Turns, then the turns between two rows, first turn first; the first pair answered
S:
16	2	4	7	8	13	-26	24	19	-15	-15	11	21	-2	3	-17	1	1	-15	-5	6	-8	8	-8 |-> 16	4	-6	3	9	8	-10	11	3	-3	-21	16	19	13	10	-24	1	-6	-25	4	-8	-12	19	-7
-25	-9	-31	7	1	-1	23	14	5	21	8	-17	11	8	40	-10	-49	-9	10	10	-19	10	-8	-15 |-> -5	-3	-10	29	23	-2	-6	32	27	12	-2	-20	-3	-2	11	10	0	21	19	-25	30	6	-33	-32
8	-16	-48	6	-19	5	-23	24	19	6	-16	-3	17	-13	21	4	-15	-5	42	-12	-2	-3	-43	5 |-> 31	-7	-51	15	7	-6	-9	0	-6	29	-33	2	9	18	14	-1	22	-1	22	-16	1	-17	-38	-11
-3	34	54	10	34	19	-1	-2	-13	-3	30	-4	4	5	-57	21	31	21	-2	-3	42	-18	-30	-19 |-> -28	26	17	-20	10	16	43	-28	-46	12	40	0	23	21	-19	-6	-29	-21	-18	49	-24	-17	5	3
B:
27	9	10	-11	38	-5	32	-17	-26	26	3	-30	-5	5	7	7	24	-2	2	2	-8	-6	-2	-34 |-> 22	-19	-6	1	11	-15	-6	-26	-18	-8	-40	23	-9	-13	14	0	17	30	3	-24	1	19	17	-32
37	23	32	13	27	20	16	24	11	15	41	-69	8	-3	-17	13	47	-22	18	-20	34	-14	-51	-14 |-> 71	-9	0	47	16	12	-12	-9	16	-1	-26	-7	0	2	10	0	56	16	8	-55	30	18	-51	-30
-35	2	8	17	37	0	-7	43	9	-38	17	22	5	32	-33	18	-1	28	7	-15	-18	9	-18	-30 |-> -28	9	10	17	47	2	5	40	5	-28	28	6	4	39	-32	20	4	22	6	-12	-21	2	-23	-34
G:
17	7	21	18	-11	24	8	14	24	10	15	-27	2	0	13	5	-2	-8	9	-2	5	8	-35	-9 |-> -8	2	-5	-2	-26	1	15	-23	-26	9	-25	21	2	22	7	-12	-6	-5	-19	13	-13	5	23	5
5	-13	-12	0	-16	-10	-9	-30	-35	6	-31	34	3	19	-2	-17	-1	11	-15	6	-5	-3	29	-2 |-> 25	-9	21	23	0	13	-29	14	22	-2	7	-15	-1	-8	-5	10	14	15	15	-16	30	-1	-34	-18
4	-12	-42	26	-14	28	-34	-14	25	-22	-24	4	-15	-10	70	-17	-6	14	18	-21	-57	41	-6	-9 |-> -6	-12	-36	26	-18	17	-51	-15	15	-33	-44	26	-19	-14	43	-12	13	35	14	-35	-33	39	13	-6
A:
3	11	-24	-31	34	30	30	29	21	-6	48	-10	34	6	37	33	-66	-19	-5	5	-15	31	2	8 |-> -3	22	-25	-44	42	22	44	15	-4	5	46	-10	33	20	25	29	-55	-23	-16	15	-17	18	20	11
43	-4	-11	30	33	-4	4	-18	5	17	-31	-2	-11	12	23	7	18	21	-3	-24	1	0	-36	-30 |-> 15	10	-12	7	34	-22	14	-33	-33	25	-39	15	-13	26	-6	4	30	24	-19	-10	3	-19	3	-20
-20	18	-19	-1	16	12	10	-21	-7	-22	22	27	0	10	8	10	13	6	-17	19	7	-4	52	3 |-> -20	3	-18	8	1	21	-11	-5	20	-41	20	30	3	-10	15	12	-2	15	-2	8	13	13	39	6
-10	27	-25	-18	15	-16	32	-25	-47	27	-27	40	-8	27	5	-17	3	8	-9	20	3	-15	14	-6 |-> -34	6	-19	-16	-17	-12	-11	1	-19	-14	-39	65	-8	-13	1	-10	-22	30	12	1	20	5	18	9

(2 to 3 turns a pair)
-5	15	0	-10	6	-24	-13	-7	-32	11	-8	16	-6	15	-21	-8	9	23	-20	18	9	0	10	3 |-> 2	24	13	-8	17	-14	-5	10	-17	20	21	-19	-5	12	-23	0	12	11	-12	23	16	-8	-15	1 -> G, A
6	15	5	-6	8	-10	14	15	-1	5	16	-15	1	5	-5	11	-22	-23	4	5	-10	-11	1	5 |-> -8	16	12	-11	4	-18	-2	15	-5	-5	6	0	0	0	-24	15	-16	-11	3	-2	4	-13	16	7 -> A, G
-18	54	39	-13	48	12	34	-19	-32	44	16	-29	10	20	-46	16	4	-13	-4	-1	40	-50	39	-2 |-> -16	16	45	19	8	35	-31	29	52	-14	16	-16	13	-46	-20	24	-39	15	41	-42	58	-2	0	5 -> A, A
33	-1	-29	30	23	31	-15	9	15	8	38	-34	-16	12	13	11	-35	-6	27	-16	-10	3	-62	-19 |-> -28	4	-13	-3	0	-2	-55	11	-20	-23	4	28	-24	1	-61	19	-12	35	20	-31	37	-9	11	5 -> G, B, S
-19	18	11	15	12	-15	-19	-2	6	24	21	-8	-12	1	-25	0	3	18	-18	6	24	-27	-9	-15 |-> -42	11	-1	-1	-9	-16	-16	-3	0	17	25	4	-3	-7	-14	-12	-31	9	-18	20	5	-21	11	-1 -> G, G, S
37	22	-1	16	45	-5	10	-27	-38	23	-36	2	-10	49	-19	2	68	28	-44	-13	26	-19	-28	-30 |-> -65	-4	-19	-46	-43	-8	-6	-7	-41	-26	-17	43	14	-2	-4	-19	-50	7	-23	28	-19	1	46	35 -> A, S
19	0	15	3	13	3	15	-22	-7	6	-6	0	-7	16	-11	-8	26	-10	-17	-19	-1	2	14	-4 |-> 21	-1	13	3	11	5	21	-22	-5	8	-2	-5	-5	19	-4	-9	20	-16	-16	-16	-10	2	10	-5 -> G, G
-10	14	-16	-20	-9	6	26	2	-14	12	23	-21	14	20	-4	-15	-8	-26	-3	25	-17	-25	15	-6 |-> 20	1	-7	14	2	1	-21	6	9	-10	-16	8	-3	10	-20	-2	37	21	3	-27	30	-12	-4	-25 -> B, G
-5	-29	-1	28	-23	-9	-64	39	41	-62	-36	41	-19	-31	-28	14	-2	50	22	-59	46	38	-4	10 |-> -11	-41	-43	12	-37	-24	-36	-12	-9	-49	-70	82	-14	1	0	-18	-21	37	-9	-33	-5	43	42	18 -> S, A, S
57	-2	-17	40	26	19	25	35	5	3	0	-26	-28	5	0	-25	-2	-15	-27	1	-4	-14	-53	-21 |-> 33	-20	-41	29	-2	-3	15	4	-26	-12	-46	37	-29	12	-2	-45	-13	3	-45	3	-20	-4	0	-8 -> B, S, A
-12	37	-5	-29	-2	-20	16	-4	-32	44	21	15	11	26	-7	8	-28	5	-12	45	-2	-10	12	18 |-> 1	31	11	-5	7	-24	-28	10	-11	20	-6	38	-2	9	-33	25	11	46	-3	4	46	-3	0	4 -> A, S
35	4	-18	16	21	-14	31	-9	16	23	20	-33	15	14	45	-12	-21	-27	-13	17	-23	13	-21	-17 |-> 9	-14	-10	17	-2	-37	-37	-3	20	-23	-33	40	4	-10	0	-5	5	34	-10	-29	30	25	14	-9 -> G, A
